In the rows, zero is written as 128.
Which row each row swaps with, under one turn or mirror:
The rows were stretched afterwards, more along some directions than others.
z982: [129 131 107 102  98 114 155 132 123 132 139 131 133 106 143 140 127 152
 127]
z50: [132 164 109 107 167  93 160 122 125 124 173 113 129 152 128 196 149 116
 116]
z726: [ 97 140 120 132 129 123 145 119 124 110 166 113 126 126 149 142 136 124
  98]
z339: [142 135 100 106 155 110 167 122 100 128 138 104 143 120 157 172 172 132
  93]
z286: [130 152 111 124 153  88 144 106 108 116 158  93 142 134 151 190 154 118
  94]
z996: [134 134 114 119 147 121 145 117 127 129 140 134 127 141 132 136 145 121
 109]
z49: [176 138 104  86 157  83 156 117 108 147 117 132 141 141 114 202 165 109
 118]
z946: [131 137 117 111 128 109 151 129 135 132 143 131 122 121 133 125 128 127
 126]
z256: [145 126 112  96 106 115 145 121 123 128 133 138 134 126 122 153 140 146
 139]
z445: [151 128 148 112 136 114 166 126 138 124 134 118 136 121 122 172 109 148
 140]
z134: [145 126 108  91 106  96 148 124 140 137 140 128 118 107 117 138 119 119
 143]
z743: [131 141 140 139 166 128 140 117  97 109 139  96 138 152 140 192 153 123
  97]
z252: [138 125 105 100 120  97 150 115 140 130 143 134 124 129 114 166 127 118
 135]
z795: [168 153 106  80 160  93 151 109 101 147 133 121 133 150 118 193 171 112
 119]
z353: [147 142 113  98 154 124 163 113 117 120 150 107 113 112 156 149 126 130
  98]
z413: [130 113 142 139 130 107 140 123 124 112 137 105 142 119 131 147 129 140
 118]
z841: [160 120  86 100 124  73 168 113 112 145 148 133 128 115 140 154 122 130
 130]
z746: [102 135 129 134 126 127 146 125 124 109 156 108 128 118 151 136 132 131
 101]
z138: [145 135 123 106 158 107 170 113 118 122 141 107 154 143 142 209 161 125
  90]
z572: [144 124 146 116 122 109 169 136 141 120 141 113 131 109 130 164  97 153
 143]
z634: [139 126 105 113 158 133 167 106 127 114 148 107 111 127 153 140 137 131
 111]
z265: [139 140 105 102 156 119 167 110 119 122 155 103 113 133 152 150 141 134
 115]
z515: [119 132  97 122 118 100 176 119 124 133 157 139 137 128 134 167 128 155
 134]
z821: [118 124  98 118 107  98 169 121 128 132 159 140 137 117 139 154 116 156
 131]
z837: [152 119 106 116 146 102 159 111  87 126 136 111 131 124 151 152 150 139
 108]
z778: [127 154 109 121 154  84 149 104 107 120 162  97 147 140 149 194 157 121
  94]
z620: [137 128 103 103 121  94 150 111 135 132 145 132 128 124 116 169 129 116
 125]
z388: [155 134 112 112 149  77 134 107 100 118 147  97 134 132 139 182 152 105
  99]
z236: [149 126 139 128 152  87 171 140 114 125 131  95 142 104 142 187 120 133
 106]
z536: [131 136 113 121 142 113 148 120 124 130 140 133 133 140 132 139 147 119
 111]
z219: [132 114 136 131 123 112 145 121 130 113 136 119 138 117 124 146 126 136
 123]
z770: [131 115  98 122 115 101 140 128 121 130 132 128 153 134 128 163 154 132
 126]
z230: [136 112  89 125 114 107 151 124 116 129 134 127 143 117 137 154 149 138
 130]
z616: [173 138 106  88 155  90 158 116 108 147 118 129 145 136 114 204 164 115
 113]
z622: [147 151 120 117 167  81 163 121 117 122 156 108 138 147 129 215 140 120
 112]
z409: [136 123  97  99  99  99 177 140 143 134 150 147 123 106 126 150 103 153
 154]
z416: [133 138 123 129 163 123 151 112  99 106 140 100 131 146 150 187 153 122
 103]
z45: [131 121  90 106 113  94 170 114 122 128 155 138 128 112 154 147 128 117
 100]
z936: [169 111  97  98 133  95 162 115 126 138 116 135 149 113 130 170 149 128
 107]
z665: [134 136  99  88 112 117 181 145 144 130 159 139 108 101 135 136 107 146
 148]
z641: [136 137  97 112 154 109 162 116  94 126 144 101 141 127 160 168 174 133
  91]
z303: [123 143  95 110 128 110 146 106 142 130 161 137 137 132 128 148 143 132
 120]
z909: [151 131 135 125 158  87 171 129 114 122 134 100 147 108 145 193 126 136
 105]
z579: [128 128 112 101  97 112 163 136 126 131 139 127 132  95 147 136 117 154
 126]
z123: [176 140 104  80 156  89 158 115 106 145 120 130 143 147 115 202 167 115
 120]
z341: [128 128 111 132 149 125 145 113 120 124 138 130 135 152 135 146 157 121
 102]
z9: [134 127 106 112 154 132 169 108 122 114 152  98 116 132 155 147 139 135
 109]
z740: [156 132  92 105 131  73 169 117 107 142 153 130 133 125 140 169 129 135
 129]
z208: [128 137 112 121 152 115 148  88 123 113 158 125 126 152 137 177 139 114
  89]
z637: [137 118 112 126 159 138 165 110 120 109 140 101 116 128 158 144 141 129
 101]
z559: [160 121 101 109 155  95 156 106  85 129 137 107 137 134 145 172 161 128
  97]
z656: [137 125 102 100 114  90 147 113 141 128 148 131 125 127 115 159 124 113
 134]

Swapped with z45: z138
Swapped with z841: z445
Swapped with z634: z996
Swapped with z746: z641
Swapped with z770: z416

